which system made each run
path 1, doti (11 x 18)
[[ -2   7  -7 -13  -1  10   4  -3   0   7   2   1   0 -10   9  -4   2   1]
 [  2  -6   8 -12  -6   3  -1   0  -7  -4  -2   3  10 -10   6   2   6  -6]
 [ -7  -1   6   7 -10   1  -1   8  -8   4  -3  10   8   0   3  -2   0  -8]
 [  1   2  -4   9  -1   8  -2   2 -10  -2  -4  -2   9  10  -2 -13   0  -2]
 [  3  -8  -6   3  -4   1  -5   4  -5 -14  -5  -4  -6   2  -8  -7  -8   3]
 [ -6   1  -8   2 -10  -5  -4  -3   0   1   8  -4 -13   0  -1  -1 -15   4]
 [  3   6  -4 -12   2   4   2 -14  -2   6   2  -3 -13   1   7  -6  -6   2]
 [  1  -2  -2 -19   4   5   3   3   0  -1  -2   5  -3 -14  10   3   1  -2]
 [ -8  -3   6  -6 -10   3  -2  -1  -4   6   6   8  14 -10   7   6   4  -7]
 [ -1   3   8   7  -4   6   3   0 -15   5  -9   7  12   6   0  -4   5  -8]
 [  4  -5  -6   8   1   8   0  17  -9 -10  -6   0   7   7  -8 -10   1  -1]]
path 2, meve (11 x 18)
[[ 12  -8  22  17 -13 -15   0  -3  -9  -6 -14  -1  -7  10  -8  -5   2  -4]
 [ -7  16 -19   7   3   9   4   9   1   5  -8   7 -19  -3   9  -8 -20   5]
 [  1 -13 -11 -15   1   0 -13 -26   4  -8  11 -13   2   0  -1 -10   1   7]
 [  4 -15  17  -6 -11 -12   4   7   1  -1   2  10 -11 -18   2  19  -5  -5]
 [ -5  21  -2 -16   9   9  11   9  -4  18  11   1   1   8  12   3   2  -7]
 [ 10 -13   2  -3  22   7  -6  -4   4 -15  -4  -1  23   5  -3  -3  17  -2]
 [-13  -1   3  22 -14  -9   1  20  -2  -4  -3   1   8  -6 -17  16   0   1]
 [  1  20   3  16 -10   6   5  -8  -8  16   1  -3  -7  22   3 -19  -4  -2]
 [  9 -12 -16   0  15   7  -4 -15   1 -13 -25   2  -9  -8   0 -15  -6  10]
 [-14  -9 -10 -12 -20 -10  -9   5   7 -10  15  -9 -15 -13 -10  10 -10   9]
 [ 10   8  22 -11 -13  -2   5 -13   2  19  20   7  -6   1  24  -3  -1 -10]]
path 3, Sil (11 x 18)
[[-16  10 -23  11  -3  18   1  15 -11   5  10  -3   8  12 -15  -1  -9   3]
 [ 19   3   6  12 -10  -3  -4 -18   0 -21  -7 -21   4  -4  -9  -2  -2  11]
 [ -3 -11  -4   3  13 -14   8   9   8   8 -11   4 -31   7 -14   2   0   5]
 [-10   7  -1 -10 -11  -7  -6  -6 -21   8  20 -13  -3  16   3   3 -17  -7]
 [ 15  -5  23  -1   4 -22   2 -12   2   0  -6  -4  10 -14  13  14   6  -5]
 [-13   0  -8 -12  20   4  10  19  10  19   8  10   1   1   0  12  14  -4]
 [  4  15   3   9 -15  20   0   4 -10  -4  18  -6  27   4  -1   1   0  -4]
 [ 14  -1  -2  21  11  -3   5   5  14 -13 -23  -5   8 -12  -8  -2  11  10]
 [-13  -2 -19  -1   2   9  -1  12   6  -3   7  -2 -21  20 -23  -5  -2   9]
 [ 10   4   8  16 -21 -10  -6 -16 -17  -7   5 -13  -6   7   0  -1 -25   0]
 [  2 -10   3  -9  23 -29   2 -11   3   8 -18  -4 -16  -4   6   8   2   1]]
path 4, saze (11 x 18)
[[ -2  -2   4   1   4 -17   4   8   4  12  -4   2  -5  -1   7   0   4  -3]
 [ -2  10   5  -3   4   4  -4  -4   0  -5  -1  -6   9  13   2  -8  11  -1]
 [  5  -3   1   7   3   8  -2   8   7 -14  -1   9   7  -9   1   5  -3   1]
 [ -6  -9  -4  10   4 -11  -3   1  -7   7   4  -1   0   8  -7   4  -7  -2]
 [  0  12   1   0  -3  14   0 -10  -5  -3   1  -1  -7  11  -5  -3  -4   3]
 [  6  -3 -10  -1   2   3   5   6   8  -3  -3  -1  -7 -16   0   2  -4   7]
 [ -3 -10   5  -5  -3 -16  -1  -4   1   8   6  -6  -4   4  -5   2   6  -1]
 [  0  18  12  -1  -4   6   1  -6   3   1   0   4  -1   4  10   0   3  -3]
 [  6  -3  -9   1  16   2   4  10   7  -2  -3   0   9  -8   5  -2   3   2]
 [ -9 -12   5   1  -1  -5  -7   1  -4  -4   3   2   6  11 -14   6   7  -3]
 [  0  14   5  16 -10   9   1  -2  -4   1  -1   7  -1   3   4   1 -10  -1]]
path 5, doti (11 x 18)
[[  3   5   0   0  -9  10  -5  -6   2 -18   6 -12   1   6 -17   3   3   8]
 [ 12  -2   7  10 -11 -14   8   3   4   5  -2  -3 -19  -8   3  -2 -10   3]
 [-13   8 -10 -15  10  -7  -1   0   5  11   3  -7  -8   8   7  -8   6   1]
 [  5   5   9 -11   4  12  -7 -10  11 -18   2   7   2  -7  11   6   1   1]
 [  2 -12   5   5   1 -12   5   3  -4  14   0   8  10 -15  11   8  -4  -8]
 [-16   3   0  -2   6   7  -1  -1 -12   8  -3   4  11  17 -11   2  12  -5]
 [ 15   3   3  16  -2  18   3   8   2 -19  -4   3   6  -1  -9   0  -1   4]
 [  2 -15  -7  10  -9 -21   1   7  -2   6   2 -13  -3  -4  -9  -5  -2   3]
 [-15  16   0  -5  -1  -2  -7  -9   2  -3  -1  -6 -19  20  -6  -2  -1   4]
 [ 20   7  -2  -3   9   9   5  -1  15  -8   5   0 -11  -9  16  -4 -10   5]
 [ -8 -20  -5 -19   5 -17  -2  -6   2  11   1  -1   3 -18   7   4   6  -2]]
path 6, lateb (11 x 18)
[[ -4   5   3  -1   4  -3   3   3   4   4  -4   1 -14  13  -7  -3   7   1]
 [ -2  12   2   0   1   3  -7  -3  11 -15   3  -4   5  -2   2   5   1   4]
 [  4  -8   1   8   9 -13   2   1   8   9   6  -1   6  -3   5   3   1  -1]
 [-10   7   7   3   1   3   2   0  -1   5  -5   9  -7  10  -8   7   4  -2]
 [  8   9   2   0   4  13   0  -3   4 -10   5  -3  12  -1   2   5   3   2]
 [  6 -13  -3   7   6  -7   6  -1   8   9  -3   0   1  -5  -4  -4   8   3]
 [ -7   9   7   4 -10   1   2   2  -1   0  -1   0 -10   9 -13   6   3   2]
 [ 13  11   1   0   8   6  -1  -1   7  -9   9  -8   4   4   9  -2  -3   2]
 [ -5 -10  -7   2  12 -12   0  -3  10   7  -8   1  -4  -4  -2  -1   7   5]
 [-12   8  10   2 -12  -1  -2   2   0  -1   7   3  -1   3  -9  17   1  -1]
 [ 15   9   5   2  10   8   4  -1   4   2   7   1   8   3  16  -3  -2  -4]]
path 7, meve (11 x 18)
[[ -3   5 -23  11  13   3  -1  -6  19  -9  -3  -4 -15 -11 -12  13 -15  19]
 [  9  -4   5  -1 -14 -15   3 -18  15  11  26 -18 -12  -1  -6   3   0   8]
 [ 11   5  14  -6  16  -7  15  -6  14  16  -8  12 -19  -7  14  10   5   0]
 [  1  15 -12 -16  28   4   2   8  15  -8   8 -15   3   1  -2  17   7   8]
 [ 10  -8  15  18   1 -16  -3   3  19  -3  21  -8  19   4  -5  11  13  -1]
 [ -4  19  11  26   7 -11  14  -1  -2  20 -17   5  -3   7  -4  14   2  -1]
 [ 10  14 -17  11  22  11   4  -4   5  -8  -6 -13 -13  22 -13 -10  -3  13]
 [  6 -19 -10  20  -8  -9  -8 -14  27  -7   9  -4  -4 -15  -9  -3  -5  16]
 [ -4  12  13  -5 -16 -20  10 -15   3  21  -1  -4 -29  -8   1  14  -3   4]
 [ 21  14   0 -23  29  10   9   1  13  -1   5  -4 -19   8  17  -3  -2   1]
 [  0 -15  -9  -6  22  -9  -7   3  25 -10  15  -6  23 -18   1  17  11   5]]
path 8, Nas (11 x 18)
[[ -5 -11  -7  -6   6  -9   3  24  10   7  -7   9  -5 -10  10 -11   7  -2]
 [-11   0  14 -13   2 -13 -14  -3   3 -11   5  -6   4  14   3   3  11  -6]
 [ 10   6   7  14   8   1  -4  -7   5  -5   7   6   4   2  18   2 -17  -3]
 [ -7  -5 -17   8  15   2   2  -1  -7  13  -4  -2  14   5  -9  -2   3   2]
 [  1  -1   4  -2 -11  11  -4  -8  -6 -14   3  -4   2   2 -19  11   1   4]
 [  8   8  -2  10 -14   1   9   2   3   8   0   0  -7 -17   8  -3 -10   4]
 [ -5  -3  -5  -7   6  -3   7   7  -3  11 -11  -1 -11  10  -9 -11  14   0]
 [ -2  -1   6 -14   1   3  -9   4   7 -22   3   4  -7  -2   2   8  -2  -1]
 [  4  -1   1   4   0 -13   0  -4   7  12  10  -3   6 -10  19  -4  -6  -3]
 [ -5   0   5   4  15   2   3  -4  -7   9  -5   6   4  20 -10   3  10  -5]
 [  1   6  -5  -2   1  17  -5   4  -1 -21   3   1   9  -6  -1   9  -8   3]]
path 9, lateb (11 x 18)
[[-12  13 -10  -8 -11   4   8   5   3  11  -6   4 -30  -7   0  -2  -7   7]
 [ -2  11   3 -27  -4  -4  -7  -6  -2  -6   9 -17  10  -3  16  -1   7  -4]
 [  0 -18   9  -2   3 -15  -3  13   8   0  -8  15   1 -13  17  -6   4  -9]
 [-23   8   0  10 -12   6  -4  10 -14   5  -5  10  11   9  -5  -2   2  -8]
 [ 18  -7   7   3   4  15  -5  -8 -12 -15   2   0  15   9   1  -6  -3  -5]
 [  6 -16 -19  14   5   2   6   3  -2   2 -13   2  -8  -9 -12  -7  -8   9]
 [ -7   3  -6  -6 -16   1   0  -6  -9   2  14 -14 -13   9 -17   5  -8   5]
 [ 16   9   3 -12   5  -3   0  -7   5  -5   6  -6 -15  -5  21  -3 -15   0]
 [-20  -2 -14 -16  12 -13  -2   7   4   9 -11   1  -4 -12   8   1   5   0]
 [-16  -2  17  -9 -18   0  -9   2  -3  -2  13  11  12  -2   4  11   6 -11]
 [ 14   4  10  12   3   8   6   5 -10   5  -9  12  15  -2  19 -11  -3 -11]]
path 10, saze (11 x 18)
[[-17  -2 -20  -2  -9 -16  -9   0 -16  -5 -14 -15   5 -16   0  -2 -12   4]
 [ 16 -11  11 -15 -18   5  -2  -8 -16  -2  18  -4  -4   6   6  -9  -8  -9]
 [-15   7  -8 -17   4   2  -3  -2   2   5  -9  13 -12 -16  23  -2 -10  -2]
 [  2  -9  -7 -20   1  -5   1  -5 -12   3   4 -18  22 -12   1   1  11  -2]
 [ -5  -9  19 -10 -10   8   0   8 -10   2   4  22   5   0   6   6   4 -15]
 [-11  10 -14   8   3   2   2   8 -15  12 -15   4  13  -5  11 -10  -5  -5]
 [  9 -18  -7  -9  -1  12  -3   4 -19 -14  -7  -5   6   5 -12 -13   3  -2]
 [-14  -5   1   1 -24  -2  -9   8  -7  -9   0  10 -13  -9   2   1 -17  -2]
 [  6   1  -9  -3  -5  -7   1 -16 -11  13   2 -11  -4  -5  17 -16 -16   0]
 [  3  -5  -1 -36  10   5  -2  -5  -3 -10  -1  -2 -10  -3   7   0   4  -2]
 [-16   0   2 -11 -14  -4  -4   7   5   4  12   3  16 -21  10  12   5  -4]]
path 11, vam (11 x 18)
[[-13   7 -24   1  26  15  -6   9   1   1   9   6  12   7   9   1 -13  -1]
 [ -4 -25  -1  -8   6 -13  -8 -16 -16   2   7  -8   7   7 -16  14  -2  -3]
 [ -2   8   3  15 -11   6  11  16  -1  -4  -3   4 -11  -4 -21  22  -5   6]
 [ 18   7 -15   5   0  13  12  -9   2  10   5 -16   1   2  -4 -20   2  11]
 [  4 -14  10 -15 -13 -16  -7  -8   5 -13 -12  -6 -12 -11   2  -9  10   2]
 [ -2  24  14   6 -10   2  -1  18  12  -5  10   8   3  -4  20   4  -3  -5]
 [  2  -3  -6   1  22   2  -1 -22   4  18   2   8   5   6  16 -10  -2  -2]
 [-17 -13   0 -23  11  -7  -8   7  -8 -12 -14   4  -1  -3  -8  16   8  -5]
 [  0   4   2  19  -6  11   5  20  -3   2  23   2  19   7 -11  13  -3  -4]
 [  1  -8 -15  18   4  -6   6 -24  -3  19 -12  -6  -7   1 -13  -8  -3  11]
 [  1   7   3 -19  -5  -2  -2  12  -2 -26 -16 -15 -18   5 -12  -1   9   6]]
path 12, vam (11 x 18)
[[ -9  25   0   5   1   6   7 -11  -7  16  -3  -7  25  -4   2  10  10   0]
 [ 12 -20   4   4  20  -5   7   8  -5   2 -17   4  -5  15 -13  -9  14  -4]
 [-22  -2 -17   3 -17   5 -12  16   6 -13   7  -2   2  -1 -11  -7   0   6]
 [ 12  12  11  22  -8 -11  -4 -21  -5  -1   5 -16   6   9   1   1 -12   2]
 [  8   0  -3  -7  11  -1   5   3   7  -5 -13   6 -35   1   4  -5 -11   5]
 [ -1   3  -3 -28  -8  16  -7   0   4 -11  20  -4   8 -10  12  -2   1  -1]
 [  8  -9  19   8  -2 -12   4 -10  -1  15   3  10  15 -15  13  15   0  -9]
 [-16  11  -7  -5  17   3  13  13  -1  20 -17  11 -10   6  -4   5  11  -1]
 [ -3 -12  -8  -4   6  18  -8   2  -6 -13   3  -3  24  14 -17  -9  17  -1]
 [ -2 -15  -2  28 -13 -24  -5   6  -3  -5  -3  -8   7  -8 -10   3 -10   2]
 [ -3  28  -2   9  -6  -3   6  -2   2   6  -1 -10 -30  19  -6  -3 -10   8]]
path 13, Sil (11 x 18)
[[-10  -8  -9  -5   6   5  -8  -2  -5   7   7  11   8   0  14  -6  -8  -7]
 [ -4   2   6  -5  -6  12  -6 -15   4  -9  -5   8  10 -12   5   4   6   1]
 [  6  -1  -6  -1   2  17   9  10   5   1  -7  12  -6 -11   3  -6   1   2]
 [ -3  -4 -10   2  -6  11  -5  -5  -8  -1  -3   0   5   5  -2 -20   0   1]
 [ -3  -2   5  -2 -13  -2  -7  -6   4 -13 -14   2  -9  -9  -1  -6   3   5]
 [  0  -3  -4  -5  -1  -1  -1   3   5   4   3   7 -20   0  10 -10 -10   0]
 [ -6  -3   4  -4  -1  -1  -9 -14 -11   1  -2   5   5   6  11  -6  -5  -7]
 [ -4  -5   5 -14   1   0  -2  -1   3  -5  -7   8   2 -17   9   8   4  -2]
 [  2  -2  -5  -3  -1  15   5   3   6  10  11  10   2  -5   8  -6   1  -1]
 [ -2   6   1   7  -4  12  -2  -5  -6  -4 -12   4  12   0   2 -11   7  -1]
 [  0  -5  -6  -5  -2   6  -2   9   6 -15 -10   2  -6  -9  -4  -7   4   5]]
path 14, pav (11 x 18)
[[ -2   0 -20 -24  26  18   3  -7  -4   7  -5  -1   4   5   1 -10  11   2]
 [ -6 -13   9  -9 -19  11  -5  14  10 -21   6   8   5 -16 -14  13  13   2]
 [  7   0   8  23 -18 -18  14  10 -11  26   3  -3   7  -5   6  -6  -5  -7]
 [ -1  20  -4  -7  15  16  -1 -13  -8   0 -13  -3  -6  29   2 -22   7   0]
 [ -1  -9  -3   0  -6  11 -16  12  16 -40   5   6  -6  -9  -5   5 -11   7]
 [ -3 -20   3  20 -10 -35   0  -8  -2  24  10  -3   3  -8   4   3 -10  -4]
 [ -8  28   0 -22  17   7   7 -21 -19  15 -14  -6 -11  19   3   4   3  -2]
 [ 10  -6 -11 -18   8  27  -3  23  15 -31   8   9   1 -20   7   5  -5   4]
 [ -8 -32   8  16 -16 -29  -2   4   7  19   6   5  20 -13  -4  -4  17  -6]
 [ -8  40  14   1  -5   4  12 -10 -29  18 -14  -8  -3  28  -6   6   4  -6]
 [ 24   2 -17  -2  15  39  -2  15  10 -31   5   9  -5  -3  11 -17 -20   6]]
path 15, Nas (11 x 18)
[[ -1 -16   2  -3  -1   2 -11  -7  12 -16   3   9  -9  -6  -5   4  -3   4]
 [ -3   9   3  -1   0 -17   4  -6   0  14   3  -8   0  -8  12  11  -6  -1]
 [  5   2   2  -5  13  15   6  -3  -3   9   3   7  -1  17  -1  -4   5  -4]
 [ -2  -6  -4  -3   4   9  -4   7   4 -15  -4   6  15 -15  -2   8   5   1]
 [  6   0   8   7 -16 -13   3   2  -9   6   8 -14  11  -1   1  -1   1  -4]
 [ -2  10   4  16  -2   9   3   4   0   3  -7  12 -10  16  -5  -8  -1  -1]
 [ -5   0 -19  -7   8   2  -6   5   2 -16 -12  -7  -5  -7  -2  -6  -3   8]
 [  3 -17   4  -6 -11 -17  -4  -9   2   3  15  -8  -9  -4  -2   4  -5   0]
 [ -8  16   9   4   4   0   5  -8   7  16   0  12 -11   6   7   8  -1  -2]
 [  7   1 -11 -16  23  15   3   3  -2  -6  -7  -2   8  -2   5  -3   6   0]
 [  4 -23   7  -1  -9  -4  -4   6  -1  -5  15   0  18 -10  -6   9   6  -5]]
path 16, pav (11 x 18)
[[  3  12  15  10  -6   2   1   4   0  -1   2   5  11   2  10   2   3  -7]
 [  5   0  -2  12  13   4  -2   4  -6  -6  -9   3   9  10   0  -7  -1  -3]
 [ -8  -6  -6  10   0   7  -8  -4   0  -9   3   3   0   9 -17   3  -5   4]
 [  5  -5  -3   7 -10  -2   2 -13  -6   3   1  -4  -9  -7  -6   4 -13   5]
 [  2  -2 -10 -15   6  -5   4  -6  -4   7  -4  -9 -15   0   2  -6  -3   4]
 [ -7   1   1 -18  -2   1  -3   4  12  -5   8   2  -7  -7   5   4   5   1]
 [  2   1  12   0  -3 -10   3   7   3   6   3   3  11 -12  14   5   5  -7]
 [ -2   8   5   1  12   3   4   7  -8   5  -6   3  13  13   3  -2  10  -8]
 [  0   2  -1  11   0  20  -3   6   1 -14   1   9   9   5 -10   1   0   1]
 [  6 -14  -3  20  -9  -3  -1  -5  -4  -1  -2  -2   3  -2 -11  -5  -6   3]
 [ -4   3  -7  -1  -2  -4   2 -12 -10   7  -4 -10 -18  13 -11  -4  -7   5]]

runs to name
path 17 (2 x 18)
[[  6   0   7  14 -25 -15   3  10  12   1  22 -14  -6  -3  -8   3  -1   5]
 [  1  15  10   4   7  -7   8 -17   6  24 -11   9 -14   3  19  -9   3  -2]]
 | meve
path 18 (2 x 18)
[[ -3   0   4   1 -12   6  -3  12   0  -3  13   3  -6  15  -5  -8   0  -3]
 [  1   5   2  15  -3 -13  -7  -4  -1  -7  -7  -5   4  -4  11  -4 -11   0]]
 | Sil
path 19 (2 x 18)
[[ -4   9   0  -1  -3   5 -12 -23  -2 -11 -11   3 -12   3   9  -8 -13   4]
 [  4 -17   1 -17   6   1  -1  -3  -9  -4 -11  12 -16  -6   6   0  -9  -4]]
 | Sil
path 20 (2 x 18)
[[  6  12  -9   3  18   0  13   3 -12  10   1 -14  -4  12 -12  15  -8   3]
 [  9 -14  -6  15  11   7   1  -1  19   1  12   4   0  11 -13  -7   6   7]]
 | meve
path 21 (2 x 18)
[[ 10   6  -5  -4   2 -10   4 -13   7  11  -8 -12  -2 -11  19 -19   4   5]
 [-10  -5  13 -13   3   4  -4   8  -1  -3  -7  15  -5  17  -3  -6  17  -9]]
 | Sil
path 22 (2 x 18)
[[ 14 -13   3  -5   9  -3   7   6  10   0   8  -4   1  -5  -4   5  10   1]
 [-11   7  -2  12  -4   3   4   4   0  14   7   4   5   8  -7   2   3  -1]]
 | Sil
path 23 (2 x 18)
[[ -6 -13  -6  17 -14   2   3  -9   7  21   9   5  -5   8 -21 -11   9   6]
 [  7  22   3  -3 -16   2   5 -17  -6  -7 -15 -18 -18  -1  -5  -4  -3  11]]
 | pav
path 24 (2 x 18)
[[-12  17  -6  -5 -13   3  -5 -17  -3  -9  -9 -13  -3  -8  -9   8  -2  11]
 [ 20   4  15  -6  -5  -2  11   8  -5   5  12  -1 -13   3  12   3  -9  -7]]
 | doti
path 25 (2 x 18)
[[ -6  17  -2  14  -2   6  -8  -5  -6 -11  -1  -7  20   5   2   1  -5   0]
 [ 12  -9   0   1  11   2   1   4  12 -18  -9  -2  -8  -6 -11   7   3   8]]
 | Sil
path 26 (2 x 18)
[[  5  -2 -12  -1  15  -7   3  16  -6  -2   6 -12  -1   5  -1   5 -11  -1]
 [-13  -4  -2  -3  -9  10  -9 -10   8  -1  13   6  -3   8  -9  -4   4   2]]
 | saze
path 27 (2 x 18)
[[ -3  13   8  12  -2 -12   5 -12   0  21   1  -2  -1   4   8   2  -2  -1]
 [  8  13  -3 -11  21  12   1  -3  -1 -12  -9  -5  -1   7   4   1   2   2]]
 | pav
path 28 (2 x 18)
[[  0   4  -4 -12   0   7  -3  12  -1  -6  11   3 -10   3  13  -6 -13  -4]
 [ -3 -11  -1  -9   4   1  -7 -10  -1   2   7   3  18  -9  10   1   3  -5]]
 | meve
